128 stands for zero in the data rows.
Some points, each followed by its number:
[169 158 134 102 103 116 148 111 128 155 148 141 167 151 134 176  58 111
 105 115 137 138 143 139 168 123 233  98 155 150 160 129] 0
[174 131 121 152  17 186  97 109 149 151 112  95 218 111 199 197 122  78
 110 122 160 142 138 168 185 107 171 150  76 133 113 160] 1
[112 153 149  93 156 104  75 148 115 101 174 157 137 142 127 107 146 127
 108 124 124 121 104  92  90  90  95 126 147  69 128  87] 2
[136 174 139 102 129 125 113 141 113 150 151 166 146 130  99  96  89 170
 129 105 122 126 112  91 126 171 168  97 147  98 125 149] 3
[ 98 114 157 103 141 147 124 145 202  92 156 115 105 167 161 105 159 103
 111 131 110 177  92 103  95 137 101 108 105 142 104 164] 4
[111 114 117 131 150 107 148 130  96 111 120 128 112  92  88  86 201 127
 168 123 120 129 142 161 129 136  83 159 105 142 127  81] 5
[ 72 113  97 155 159  68 111 154  76 106 117 146 139  92  56  88 136 150
 195 133  84 123  95 132 100 183  99 137 120 125 142 104] 6
[135 173 136 102 124 134 122 147 115 166 147 168 149 128  91  87  87 178
 138 100 126 126 116  93 125 178 178  92 150 102 124 159] 7
[ 92 132 134 118 191  73  70 145 140  96 187 148 167 158  72  88 152 153
 118 105 121 132 128  75  69  92  57  95 145 105 150  63] 8
[174 169 108 103  97 142 176  71 144 133 135 117 145 150 189 176  80 127
 151 133 138 157 124 173 196  97 187 125 146 130 155 121] 9
[152 128 157 128 119 186 144 130 188 128 152  87 146 140 192 197  91  88
  87 188 126 134 117 114 125 115 174 105 111 188 139 182] 10
[136 118 132 151 121 130  98 102  96 117 121 116 122  79  69 105 101 158
 101  61 176  77 151 181 151 129 150 129 214  87  87 140] 11
[134 113 153 122 136  32  64 111  89 106 183 177 112 129 135 147  73 168
 155 135 122 128  96  84 133 138  95 119 167  82 138 167] 12
[139 124 114  77 102 130 202 137 157 133 106 111  94 155 157 161  61 109
 121 234 105 149 112 128 165 151 156 105 108 153 130 163] 13
[130 112 148 176  72 203 160 149 159 118  65  88 143 113 167 180 165  80
 122 157 156 162 141 103 108 144 170 164 121 234 101 190] 14
[149 134 121  54 162 127 112  85 136 113 156 152 123 135 177 149 138 130
 114 130 130 102 116 127 122  91 122 147 112 103 149  58] 15
[126 119 168 179 125 129 126 112  91 184 136 153 165 103 133 125  76 156
 124 132 169  80 167 152 148 140 207 112 206 163 141 153] 16
[115 142 126 168 145 127 119 148 104 100 121 107 161 104 112  66 227  95
 138 103 146 138 114 127 117 136 119 151  99 139 101  60] 17
[118 118 100 127 136 107 154  93  85 111 110 130 111 103 137 138 109 150
 175 146 170  88 183 182 142  93 116 120 165 140 114 116] 18
[109 117 112 129 155 108 134 106 118 135 134 119  72 114 131 117 170 155
 139 124 110 113  88 163 132 119  86 167 117 122 129 100] 19
[134 113 126 131 111 113 126  90 145 109  90 123 140 136 107 148 122 150
 111  87 162 117 136 133 128 122 161 158 191 132 123 164] 20
[143 117 128 137  93 118 125  93 138 118  96 111 150 130 120 153 114 143
 107  98 160 124 133 139 137 118 165 159 177 139 126 169] 21
[110 112 109 160 102 149 178 125 111 162 109 101 111 133 153 143 119 105
 150 150 119 147 148 146 139 113 147 135 111 153 145 153] 22
[ 86 106 116 195 158  72  76 169  97  95 107 115 119 110  63  66 183 116
 172 147  72 173 127 127  71 176  37 134  65 143 163 127] 23
[152 147 114  96 159 112 114 125  97 102 187 170 138 122 155 159 167 119
 109 128 101 134 127  93 120 110 114 107  79  84 117  76] 24
[135 168 132 103 123 139 129 141 127 164 139 160 144 131  98  96  95 167
 127  99 122 128 120  98 125 168 171 103 142 106 122 156] 25
[170 180 129  72 140  91 103 124 105  73 143 176 120 176 152 113  62 149
 136 146 137 134 121  94 135 145 167  62 146  88 111 128] 26
[153 112 101 137  87 192 187  99 173 102 117  94 174 118 186 189 153  90
 100 156 131 150 138 106 135 130 145 102 101 161 113 139] 27
[128 110 130 144 104 160 135 104 124 154 137 117 156 101 154 182  89 125
  87 154 144 116 117 125 113 124 187 123 178 186 127 193] 28
[ 93  77 119 107  91 184 161 132 134 188 125 133 131 126 140 156 115  96
  95  69 128 143  99 140 117 101 172 163 151 194 136 195] 29
[128 146  75 128  81 165 195 132 103 154  77 101 128 105 132 144 165 126
 139 113 114 168 154 175 133 115 126 184 104 218 125 124] 30
[154 160 122  90  73 158 107 101 131 169 134 130 159 131 172 169  76 113
 131 179 142 140 140 170 204  89 195 137 137 147 143 138] 31
[126 100  99 224  70 194 172  91 121 114 103  17 177  66 190 208  98 134
 126 200 158 135 129 177 181 130 175 107 113 187 128 201] 32
[150 146 150  89 162 173 131 177 124 104 142 148 116 128 112  88 159 139
 146  64 138 152 105  98 147 110 146 117 136  97 105  72] 33
[122 103 171 173 179 129 137 144 151 158 127  80  79 117 115  75 127 215
 151  91 134 109 127 124 121 156 102  88 146  97 145 188] 34
[112  77 131 144 180  54  88 197 145  60 107 157  98 146  30  47 202 138
 202 155 120 123 163 124 106 205  12 103  66 134 160  73] 35
[119 120 160 177 128 130 122 121  91 169 135 152 158 107 126 121  98 155
 125 119 159  88 161 140 137 136 182 119 194 156 135 145] 36
[144 120 144  95 124 169 160 102 153 142 134 123 126 147 165 161 109 125
  78 123 159 120 129 122 126  80 133 137 161 132 103 154] 37
[153 187  82 136  58 146 174  65 132 142 155  72 153 125 147 190  92 112
 118 134 109 161 127 161 138  95 163 139 145 160 140 130] 38
[ 97 142 186 109 238  61  86 159 187  82 187 174 100 195 111  69  83 141
 144 221  74 124  83 105  67 156  42 116 110  52 141  94] 39
[150 148  80 105  90 124 176  89 128 140 113  83 146 102 173 164  77 138
 155 149 146 133 146 174 205 100 166 106 122 150 133 126] 40
[106  91 152 118 208  93  92 134 126 109 186 145  95 104  99  77 117 183
 156 150  96 112 113 150 137 111  60 108 124  61 188 100] 41
[122  83 127 158 104 150 132 111 120 184  97  91 102 146 149 139 114 102
 108  96 156 118 152 122 122  75 144 143 154 157 130 185] 42
[131 138 119 118  96 176 162 119 176 172  88 107 136 132 171 144 158 107
  90  76 131 122 119 131 120 104 137 166 121 135 110 122] 43
[144 136 111  86  97 111 170 104 127 176 119 153 131 127 117 162  49 125
 166 133 122 173 119 156 159 127 168 163 137 133 127 156] 44
[ 85 122 138 156 135 120 148 165  48 126 128 138  81  90  97  52 168 140
 179 102  98 104 108 142 145 156  94 137 135 104 147  98] 45
[ 47 101 189 100 255   4 128 225 198  72 116 223  13 214   7  34 152 160
 186 167 111  91 159  70  70 196   0  64 118 100 146  76] 46
[126 145 153 168  99 222 173 132 182 128 106  83 117 145 170 181 168  98
 124 154 163 150 133 127 105 140 188 126 142 213 110 183] 47
[179 170 136 126 111 116 165 101 145 128 101  94 112 130 175 141 116 144
 148 122 187 134 155 143 173 124 192 112 160 161 110 154] 48
[121 131 140 104 175 184 125  95 152 123 134 138 110 145 113  87 173 119
  95 103 118  78 106  94 107 130 110 139 125  83 120  77] 49
[ 75 135 109 129 111 104  83  94  63 150 116 152 109 130  79  97 110 181
 134 102 140 103 111 162  99 132 109 161 211 162 121 184] 50
[107  84 149 114 208  92 102 136 125 113 188 144  94  90  97  81 112 185
 158 158  88 107 112 161 148 113  61 106 115  53 199  95] 51
[104 109 178 133 223 109 132 168 156 148 173 157  74 121  95  51 161 163
 133 110  94 113  86 140  83 146  81 132 105  59 163  87] 52
[155 134 116 132 105 129 110 127 140 143 108 123  81 155 160 140 111 146
 123  93 159 129 124 107 121  97 118 152 179 141 120 171] 53
[161 147 139  83 141 135 134 108 132 111 116 152  92 155 145 135 138  95
 134 121 119 120 110 100 117 135 129 156 110 120 118 103] 54
[149 150 116  93 115 141 169 127 133 135  81 136  94 120 153 150 120  93
 124 121 142 129 122 146 135 111 175 123 124 138 113 119] 55
[151 180  91 129  67 153 164  67 132 141 157  83 152 128 149 186  87 111
 118 133 123 159 128 153 140  95 172 135 156 164 134 144] 56
[192 165 159  32 160 140 103 121 146  47 155 208  77 181 138  85 116  77
  99 154 130 166 120 109 149 134 201 124 121  44  73  92] 57
[203 154 117 122  96 168 106  98 171 131 139  89 206 127 193 192  73  90
  78 168 145 149 125 113 167  65 240 113 107 101 118 155] 58
[134 117 125 159 124 129  97 106  93 100 115 107 120  69  51  96 105 159
 102  58 174  70 158 188 155 142 141 124 212  76  78 130] 59
[156 131 101 138  32 166  99  99 134 163 113  87 183  86 174 196 103 101
 116 123 149 123 154 164 174 102 150 138  96 176 136 150] 60
[ 51  52 112  55 255  26 133 249 168  74 142 224  64 193   0  54 119 162
 220 189  56  83 205 100  89 157   0  52 107  92 174  27] 61
[ 85 116 115 165 148 130  87 165  86  90 129 143 122 128  95 103 213 147
 126  55 112 130 127  73  82 118  43 159 127 121 100 104] 62
[116 108 100 125 103 170 140 139 155 101 109  86 169 144 136 134  96  87
  57 142 106 121 111  87 107 124 104  96 162 142 105 142] 63
[116  79 133 135 174  61  95 180 146  75 113 149  98 148  48  59 188 141
 187 154 114 124 159 128 110 191  23 105  70 132 161  84] 64
[129 114 150 128 136  41  65 121  88 106 171 168 115 121 127 136  89 166
 148 126 120 126  96  86 132 140  92 121 160  86 135 158] 65
[133 155 137 146 139 111  21 127 146  86 164 138 158 170 107  99 105 150
  54 155 150 107 123  61 148 180  73  73 134   3  87 169] 66
[129 187 170  98 169 115  77 128 150  74 149 182  78 153 123  63 153  91
 162 133 138 148  92  94 123 148 155 144 143  64 104  56] 67
[ 80 143 158  95 150  89  51 136 120  95 160 173  80 184  42  83 159 137
 142 116 126 133 107 112 120 163  19 132 138  94 128 136] 68
[121 146 118 133  79  75  80 102 116 181 128 180 150 152 159 158  78 102
 104 156 116 138 116 117  98 111 193 133 165 182 150 163] 69
New points follow, each followed by the numbers of its two nearest points above, looking only along the 5 directions in which the numbered points spread most, nearest first.
[140 116 103 134  93 177 171  99 156 108 117 104 160 121 168 172 146 106
 105 148 132 141 133 114 127 132 138 111 120 161 113 147] 27 43
[105 132 116 136 133  59 108 146 102  98 153 124 136 125 129 135 150 116
 165 187  93 149  99 144 108 136  90 150  94 135 128  86] 19 5
[122 158 176  76 179 131  76 159 106  98 140 187  89 152 115  53 132 160
 145  85 174 127  96  96 138 106 110 135 190  77  95 111] 2 67
[102 157 154  95 164  98  59 147 114  97 183 162 134 144 122  98 150 134
 109 116 129 117  96  88  93  82  90 124 165  60 133  83] 2 67
[126 100 128 167  81 184 154  83 104 152 131  89 170 113 179 192  69 135
 113 150 164 142  98 140 149 112 200 120 180 181 122 214] 28 60
[112 128 115 113 136 108 157 127  90 112 137 115 130 122 135 144 134 140
 124 121 107 146  88 147 143 114  83 138 100 105 133 117] 19 54
[154 138 119 126 112 123 112 133 152 150 110 123  77 154 155 131 112 149
 128  95 152 131 121 110 118 103 112 150 171 139 123 167] 53 20
[171 131 136 149  48 147 142 126 147 141  99  94 188 139 166 185 143  76
  88 151 144 120 169 147 149 161 171 119  55 130 141 113] 27 55
[106 139 142 142 149 137 138 144  83 136 125 125 105 106 120  77 227 122
 141  93 106 120 120 128 107 137  97 150 111 133 110  71] 17 5
[165 121  86 125 111 144 169 106 134 152 138 105 162 126 171 163 158 114
 101 122  96 139 168 123 115 140 123 123  65 141 140  96] 55 43
[151 135 155 121 118 187 148 129 189 142 149  89 144 140 181 181  97  93
  87 166 123 132 117 116 127 113 174 112 109 180 139 171] 10 27
[165 127 121 146  33 179 102 106 144 151 111  98 207 115 191 193 121  84
 107 122 158 135 142 162 171 100 158 146  85 130 111 157] 1 60
[129 140 158  92 150 123 144 118 199 170 138 117 112 147 140 102 108 137
 124 142 121 125 141 150 131 117 131 120 125 123 148 112] 54 55
[106 130 123 109 144 101 150 127  87 101 151 117 125 126 133 148 131 143
 121 123  99 144  78 146 139 113  72 136 100  94 135 116] 19 54
[172 147 113 103  94 131 165 132 157 134  66 106 124 123 135 146 113 107
 139 115 143 148 158 127 178 151 173 122  86 144 116 135] 55 22
[103  86 124 185 157 129  70 169  96 110 113 127 116  80  97  95 187 168
 140  98 129 115 105  72  99 114  51 159 132  88  89 118] 62 45
[ 99 144 157 155 161 147 125 173  97 139 125 129  91 101  97  87 235 182
 158  71 152 119 130 117 105 120  77 136 148 147 103  98] 62 17
[112 116 101 160  92 149 183 116 108 166  99  94 105 142 157 149 109  98
 163 153 129 156 155 154 150 110 164 132 118 170 149 166] 22 60
[131 141 117 118  90 178 162 116 188 181  92 110 139 136 180 146 161 101
  85  80 123 127 109 128 118 107 136 170 111 131 114 123] 43 27
[129 143 114 116 122 162 161 115 175 152 101 114 117 146 137 133 155 108
  80  93 100 136 141 123 120 115 127 163 101 127 114 129] 43 55
[122 100 132 155 100 165 130 101 122 159 147 112 168  98 155 188  83 131
  79 161 143 114 115 122 109 126 188 124 188 197 131 209] 28 29
[155 118 135 145 101 131 159 104  96 151 127 107 120 139 168 164 107 101
 125 157 149 118 193 134 123  92 170 113 154 160 133 160] 48 56
[ 60 114  88 168 158  52 109 164  66 105 115 147 143  79  38  82 128 160
 215 138  80 126  96 137 104 197 102 127 127 130 148 106] 6 45
[149 121 144  95 123 167 160  99 152 139 136 125 134 148 166 161 112 120
  85 125 156 127 143 122 119  81 132 130 157 139 111 147] 37 55
[131 153 104 146 110 129 185 163 103 150  50 103 123 112 134 154 154 135
 127  96 124 129 144 132 106 161 129 108  84 169 118 127] 22 30
[122 115  91 124 132 106 169  88  78 119 104 123 114  90 151 148  95 152
 182 155 168  85 190 204 148  86 128 123 163 153 118 118] 18 44
[ 83 118 132 156 130 122 154 165  33 133 127 134  78  86  93  49 167 138
 192 100  94 104 116 152 150 154  93 138 137 113 151 102] 45 6
[119 141 116 161 138 127 127 138 109 107 120 102 162 108 118  82 208 100
 138 110 144 137 118 135 128 131 124 144 102 138 105  69] 17 19
[167 130 124 153  28 183 102 113 152 142 109  97 197 113 196 192 122  82
 118 128 158 142 136 157 179 112 176 144  91 145 113 167] 1 60
[108 110 117 121 151 115 136  97 107 137 140 117  82 106 139 131 153 158
 132 123 117 116  80 165 146 113 100 164 121 127 130 112] 19 18
[168 160 132 126 110 112 153 103 143 128 105  93 112 133 174 141 118 145
 140 128 177 130 153 138 162 126 175 117 154 159 110 158] 48 56
